Some points:
[   6    9  -12  -59    9  -35   27  -18    8   17   31    3  -15   38
 -115    1  -71    9    1   90   45  -63   84   55  -62  -34   37   20
   26  -49   43   36    3   -3   72   41   56  -17  -18  -13   -1   32
   53  -42   35   30   35    0  -27]
[ 37  -6 -21 -35  21  -2 -29 -34  32   4  36 -15  13  29 -10 -19 -18  -3
 -66  15  24 -36   4   2  38 -10 -16  -4  35 -12  18  16  21 -19  39  42
 -29 -19 -42  14 -39  17  22 -11  48   3  34  22 -17]
[ -7 -30 -19 -73  11  22 -71   2  24  55 -47  28  31  50 -21  57 -97  24
 -86  21  55 -37 -20 -28 -14 -20  33 -13  12   4   9 -20  20  78  42  -8
   8  42 -15  46 -77  28  39 -25  87  24  41   3 -43]
[-70 -21 -30  17 -47  55  21  26   6  -4  21  -1   6  30 127  64   8 -35
 -23 -67  29   5  -3 -44  -3 -22 -28 -22  27  68 -48  -3  21 -10 -32 -15
  68  20   6 -60 -13 -26 -45   8 -10 -13 -24 -19 -16]
[ 15 -42 -14 -23  15  -4 -23 -65  46  34 -65 -68  45  17  15  31 -38  -1
 -99  11  52 -16   3  -5   0 -48   1   2  21 -21 -11  56  -7 -14  30  24
  11 -11 -15  18 -66  47  36  23 112  21  53  13 -25]
[ -49   44   32   15  -18   40  -13   63   20  -14   49   96  -30   14
    8    1   26   -1  111  -39  -69   30  -15   -4  -39   32   89  -42
  -83   41  -10  -72    0   53  -85  -18   -8   50   97   -3    9  -45
  -31   86 -108  -19  -56  -27   -7]
[  4 -52 -11 -26  -6  -8 -33  30  55  -7 -42   1  34  44 -27  31 -30   5
 -61  11  35 -36 -46 -32  29  18 -30 -24  32  -6  20  -4  -8  37  42  -5
 -11  49 -12  25 -60  -2  37 -20  47  24  -5   8 -39]
[  45  -28   38   76  -27    4   45  -22  -41  -35  -17   25    4 -115
   82  -31   46  -31   59  -63  -39  110  -14  -16   50   -5  -47    9
  -19   43  -55  -29    9  -29  -45    1  -63  -43   -2   32   29  -36
  -60   17  -65    3   -3   -8   45]
[ 29   3  16 -15  26 -50  16 -17 -19  16   3 -56 -43 -58 -49  -5   4 -10
  70 106  23 -18  58  64 -25 -32  25  48   2 -15   1  39  -3 -50  17  -3
  50 -76 -35 -30  60   6  31 -27 -21  26  33   1  47]
[ 41  33  13  15  14 -45  22 -36 -77  -6 -27 -33 -13 -57  47 -41  54  -7
  99  -1 -43  24 -34  19  43   0 -20  12 -30 -25 -28  -8  -2  -9 -29  17
 -81 -35   1  26  68  27 -40  10 -47  30  13  13  49]
[-33  -7 -29 -22  13  19 -38 -31  46  13 -10   1  12  59  -3  19 -44   7
 -90  -2  35 -23 -15   2  26   6  25  22  52   2  -4  -6 -36  48   9   8
  26  47 -15  54 -64  49 -14 -13  70  10 -18  10 -41]
[ -3   9  20  -8  11 -11  24 -10 -19 -16  -6  58 -15 -52  37 -34  63  28
  29 -35 -38  15 -29 -65  32  -2 -10  24 -35  -3   2  -9  20   6 -37   1
 -62 -28   7  54  53 -31 -27  38 -53   1   8  16  17]
[  5  21   2   3   4   9  20 -35   2   9 -24  -5 -17 -26   4 -28  22  38
 -31  42 -47  10   0  33 -56   8  -9  23 -20  -6 -45 -19   6  -9  -1   6
 -70  26   2  39  31 -16  12   8 -14   2  10  14  30]
[-36  27  -3   5   2  44   9  40 -30 -14  35  13   0  12   5  -5  11  -7
  46 -41 -24  15 -38 -43 -17  18 -10 -39  -5  35   9  -8 -16   0  -3 -28
  76  20  62  -4   9 -52 -38   9 -22 -19 -77 -20 -10]
[  0   9   5   7 -35  12 -10  15 -19  15  74  -6  39  16 -29   0   5  -2
  17  14   1   7  -9  17 -71 -23  17 -10  -4   3  25 -83 -20   8   9  21
  38  -8   5 -21  13  10 -23   9 -26 -20 -25  -4 -15]
[ 10   7  10 -10 -25  11   0 -27  -5  -2  -4  25 -21 -53   3 -24  16  34
   7  24 -21  29  -3   5  28  -6  -1   3 -26 -16  19 -14  29  -4 -42   6
 -53  12 -24  45  21   0  30 -27 -23  18   8  16  14]
[ 21 -27 -31 -14  16 -34 -15 -20  23   8 -23 -28  15  28  17  24 -15  10
 -70 -19  35 -76 -21 -43  13  41 -17 -25  40  22 -10  12  12  15  43  -1
   7  25 -44  -4 -55  20   3 -40  75 -21  32   8 -20]
[-11 -22 -47  15  26 -16  43 -38 -45  25  15 -71 -17 -79 -10 -31  -4 -35
   3  22   5  -7  39  51 -33 -20 -14  37  31 -10 -31  43 -12 -94  24  39
  29 -80 -42 -53 -34  -2 -12 -13  17 -17  44   7  40]
[ -1 125  18  36 -17  29  34  53 -63 -20  45  43 -18   4  14 -47  15 -30
  86  -6 -41  26  22  -8 -15  -2  -1 -28 -35  11  21 -15 -12  37 -48 -32
   7  11  62 -37  31 -38 -24  47 -56 -14 -37  -1  53]
[ 36  -6  30   9   0 -14  10 -21   5  -5 -44   9  11 -26  44 -12  47 -21
  17 -47 -16  44 -38 -38  37 -24 -25  -6  -5  12 -24 -13   7  -4  24  14
  13 -21  -8 -67  -6 -44 -34   8 -13  12   2 -14   8]
[-75   3  15   3   9 -50  -3 -10  24   1  24 -56 -24 -35 -63   2  15  -6
  -5  27   8 -24  30  55 -48 -26  -3  59  16 -36  10  79 -18 -44   9  19
  45 -41 -31 -59  11  24  19 -45  41  -7  14  -8  17]
[  16   19   20   24    8  -22    8  -21   22  -18  -24    9   -2    1
   46   -9   43    1   17  -46  -11    6  -40  -14   67  -10  -16    8
  -21 -101   16  -12   -2    6  -23  -11  -83   12   10   20   38    1
  -24    7  -45   -4  -35  -19   -7]
[-17  10 -19 -30  12  19   0  31  15   3  15   4 -17  42 -63  30 -76 -14
   3  -3  42   0  -7 -26 -30 -13   4 -20  14   1 -21   9  -5  -4   5 -20
  62  46  23 -38 -18 -38   1  -1  48 -19   5  10 -28]
[-50 -47  -6   4  -8  56 -28 127  17   9  19  45  70  46 -24  18 -19 -24
 -23 -49  40   1 -12 -87 -12  33   5 -42   0  42 -40 -25  -9  41 -20 -33
  80  64  39 -29 -50 -21 -20  35  72 -44 -91 -20 -43]
[   7   -5   25  -16  -80  -62   13    4  -10    1   -7   16  -59  -50
  -19  -35   17   42   42   56  -48    4   18   73   23   -6    6   24
  -37  -45   45   -8   27  -14   18   32 -112  -26  -14   48  100   -4
   27   -7  -53   34   46   12   28]
[ 36  29  -9 -31   4 -53   9   4  -5  11  27 -44 -53  -1 -73 -17 -44   7
  39  72   1 -31  56  81 -36 -18  16  44  15 -52  59  29 -22 -63  48  27
  31 -63 -25  13  13 123  46 -10  -6  10  36 -10  11]
[-28 -28 -25  -5   8  26 -62  10  44  29 -65  61  64 113   0  27 -11  36
 -68  -8  31 -25 -35 -37  33  30  27 -66  10  17  14 -35 -19  72  11 -18
  -6  88  10  49 -66  23  46 -18  60 -22 -23 -10 -46]
[ -2   0  15  35   9 -17  25 -22 -22 -39  -1 -21 -12 -18 103 -25  58  -9
  48 -32 -42  47  19 -10  28  -2 -16  36 -23 -20 -17  -7  25 -17 -35   1
 -78  16   3   6  66 -13 -47 -21 -50  27  15   6  44]
[ 24   0   5 -20 -10 -62  -3 -35  -4 -13 -13  14   3 -42 -16 -26   2  20
 -10  42 -27   9  -1  65  20  23  -5  33 -39 -21  47 -36  21  -7  -5  25
 -70 -53 -11  27  76 -16  34  42 -31   7  20   1  10]
[  6   5  -1 -28   5 -56  15  10  -6  21  44 -74 -57  -8 -35   8 -20  22
  10  72  13 -26  42  74 -49 -27  -6  38  44 -19  52  37 -54 -50  37  19
  44 -34  -6 -53   3  38  27 -19   2  -1  30   5  24]
[  10  -23  -19  -28    8    9  -13  -33   40   13  -36  -25    1   45
 -104   50  -22   -7  -66    5   46   35   -4  -25   53   -4   15  -12
   36   18   28   29   30   30   33    8    5   44  -37   25  -69  -10
   32  -19   51   31  -21   -6  -24]
[ 21  -3  30  53  18  22  16 -19 -34 -25 -12   6  -5 -68  69 -16  77 -28
  18 -92 -15  37 -32 -49  34  12 -27  -2  41  13 -23  -5  13   7 -53  -7
 -50 -17  24   8  54 -15 -53  -5 -53  -3  -8  33  33]
[  -5  -13    2  -28    8   23  -54  -19   23   15  -16   28   34   56
  -26   34  -57   17 -118   12   41  -42  -26  -11   27  127  -10   -9
   20  -16  -18    2    8   50   52   12  -18   37   14   37  -56    0
   50   -7   66   -6   -5   -9  -67]
[  0  -7 -34 -26  16  52 -20 -11  16 -21  -3  33  13  35  20  18 -23  26
 -48 -34  11 -16 -47 -50  41  37   5 -44  11   9 -24   4   5  88   0 -59
 -20  61  18  51 -77  -6  -4  -5  37   5 -33  11 -48]
[ -3   8 -98   2   1 -37  16   3  -4 -16 -52 -37 -29  -8 -32 -18   5  29
  61  31   9 -20  58  29 -45  -9  -2  37  -6 -20  10   3  -3 -37  23  -1
  32 -32 -21 -42  42 -28  -3  -5 -22 -21  62  -1  -5]
[-44  57   7  26 -13  38  22  20 -27 -13  50  66  14  75  -3  -3   0  -5
  55 -36 -41   5 -31 -39 -21   2  -5 -39 -52  10   3 -65 -18  26 -46  11
  29  45  63  45   3 -58  -6  34 -57 -41 -53 -34 -12]
[ 32 -23  23  29  -5 -24   5 -31 -24  -3 -10   5  15 -51  55  -2  48 -19
  26 -17 -22   8 -16  12  31 -25 -27  26 -41   4 -15  19  13 -44 -16  -6
 -77 -34  -8  11  47 -10 -13  -4 -29  34  24   0  28]
[ -6   0  -4  39  31  68 -11  24   6 -10  -6 -15  41  21  52  -6 -12 -32
 -31 -93  12   0 -15 -38  -5 -11 -46 -48  38  35 -45   9 -31   9 -41 -38
  80 -62  38 -57 -55 -23 -59   4  12 -23 -47 -13 -19]
[ 20   7  30 -11   6  -6  24 -29 -10   0   4 -89 -15 -76 -36   6   9 -26
  24  33   0 -44  37  42 -32 -31  20  24 -38  45  21  40  -8 -56  25   6
  39 -63 -42 -58   5  45  32 -26 -35 -18  31  34  22]
[-24  19  20  41 -24  59   4  30 -14 -12  24  28  40  42  32  18 -22 -15
  26 -42  -5  15  -2 -38  -4  11   2 -25  15  39 -45   6 -18  28 -54  -6
  60  44 -55 -39  -8 -39 -37  21 -18 -21 -37   5 -15]
[ 30   0   0  59  -1 -13  10  19   5  13  31  -3 -54  28 -82 -22 -32  12
  27  50 -11  19  22  28 -23  -8  39  11  -3   3  24   5 -25   6  17 -10
  37  -6  14 -34  50  31  13 -28 -14 -12  12  -6  -4]
[ 20  -2  69  67  -1  26  25   1 -35 -30   8  65  10 -29  64 -22  86 -10
  24 -44 -49  50 -34 -10  45  20 -17 -23 -26  31   8  -2  24 -10 -20 -67
 -64   3  30   7  35 -23 -44  24 -67  19 -35  -7  23]
[-13  13 -21 -23  -9 -30  -8  18  11  12  23 -34  -7  15 -82  11 -31 -10
  11  45  22 -37  99  55 -85 -20  51   5  22  -7  13   5  -3 -46  24  19
  56 -26 -14 -11 -23  34  52  33  32  -4  13  -8 -23]
[  5 -67  11 -49  14   6 -31  -3  25   2 -23   0   5  -4  -6  26   8  18
 -78  18  -5  25  -3  -3  28  10  -8   1 -11  -6  -3  18  36 -12 -18  -9
 -34  32   8  16 -31  43  20 -28  26  -2  11  -4  59]
There is one direction along which these points spread out most. Take the direction at right angles to it along which they spread out most. Go by this last direction. Where along it does each point below lie, from 0 to 99? 50 is the average, and the first point above lies past it. One standard deviation of the points above along it is 16.
[  16   19   20   24    8  -22    8  -21   22  -18  -24    9   -2    1
   46   -9   43    1   17  -46  -11    6  -40  -14   67  -10  -16    8
  -21 -101   16  -12   -2    6  -23  -11  -83   12   10   20   38    1
  -24    7  -45   -4  -35  -19   -7] 46
[ -2   0  15  35   9 -17  25 -22 -22 -39  -1 -21 -12 -18 103 -25  58  -9
  48 -32 -42  47  19 -10  28  -2 -16  36 -23 -20 -17  -7  25 -17 -35   1
 -78  16   3   6  66 -13 -47 -21 -50  27  15   6  44] 53
[ 21 -27 -31 -14  16 -34 -15 -20  23   8 -23 -28  15  28  17  24 -15  10
 -70 -19  35 -76 -21 -43  13  41 -17 -25  40  22 -10  12  12  15  43  -1
   7  25 -44  -4 -55  20   3 -40  75 -21  32   8 -20] 44
[ 20  -2  69  67  -1  26  25   1 -35 -30   8  65  10 -29  64 -22  86 -10
  24 -44 -49  50 -34 -10  45  20 -17 -23 -26  31   8  -2  24 -10 -20 -67
 -64   3  30   7  35 -23 -44  24 -67  19 -35  -7  23] 40
[ 36  29  -9 -31   4 -53   9   4  -5  11  27 -44 -53  -1 -73 -17 -44   7
  39  72   1 -31  56  81 -36 -18  16  44  15 -52  59  29 -22 -63  48  27
  31 -63 -25  13  13 123  46 -10  -6  10  36 -10  11] 81
[  6   5  -1 -28   5 -56  15  10  -6  21  44 -74 -57  -8 -35   8 -20  22
  10  72  13 -26  42  74 -49 -27  -6  38  44 -19  52  37 -54 -50  37  19
  44 -34  -6 -53   3  38  27 -19   2  -1  30   5  24] 75
[  4 -52 -11 -26  -6  -8 -33  30  55  -7 -42   1  34  44 -27  31 -30   5
 -61  11  35 -36 -46 -32  29  18 -30 -24  32  -6  20  -4  -8  37  42  -5
 -11  49 -12  25 -60  -2  37 -20  47  24  -5   8 -39] 38
[  5  21   2   3   4   9  20 -35   2   9 -24  -5 -17 -26   4 -28  22  38
 -31  42 -47  10   0  33 -56   8  -9  23 -20  -6 -45 -19   6  -9  -1   6
 -70  26   2  39  31 -16  12   8 -14   2  10  14  30] 56
[-33  -7 -29 -22  13  19 -38 -31  46  13 -10   1  12  59  -3  19 -44   7
 -90  -2  35 -23 -15   2  26   6  25  22  52   2  -4  -6 -36  48   9   8
  26  47 -15  54 -64  49 -14 -13  70  10 -18  10 -41] 39
[-17  10 -19 -30  12  19   0  31  15   3  15   4 -17  42 -63  30 -76 -14
   3  -3  42   0  -7 -26 -30 -13   4 -20  14   1 -21   9  -5  -4   5 -20
  62  46  23 -38 -18 -38   1  -1  48 -19   5  10 -28] 43
[ 36  -6  30   9   0 -14  10 -21   5  -5 -44   9  11 -26  44 -12  47 -21
  17 -47 -16  44 -38 -38  37 -24 -25  -6  -5  12 -24 -13   7  -4  24  14
  13 -21  -8 -67  -6 -44 -34   8 -13  12   2 -14   8] 46
[-44  57   7  26 -13  38  22  20 -27 -13  50  66  14  75  -3  -3   0  -5
  55 -36 -41   5 -31 -39 -21   2  -5 -39 -52  10   3 -65 -18  26 -46  11
  29  45  63  45   3 -58  -6  34 -57 -41 -53 -34 -12] 31
[ -1 125  18  36 -17  29  34  53 -63 -20  45  43 -18   4  14 -47  15 -30
  86  -6 -41  26  22  -8 -15  -2  -1 -28 -35  11  21 -15 -12  37 -48 -32
   7  11  62 -37  31 -38 -24  47 -56 -14 -37  -1  53] 45
[ -7 -30 -19 -73  11  22 -71   2  24  55 -47  28  31  50 -21  57 -97  24
 -86  21  55 -37 -20 -28 -14 -20  33 -13  12   4   9 -20  20  78  42  -8
   8  42 -15  46 -77  28  39 -25  87  24  41   3 -43] 39
[ 30   0   0  59  -1 -13  10  19   5  13  31  -3 -54  28 -82 -22 -32  12
  27  50 -11  19  22  28 -23  -8  39  11  -3   3  24   5 -25   6  17 -10
  37  -6  14 -34  50  31  13 -28 -14 -12  12  -6  -4] 61
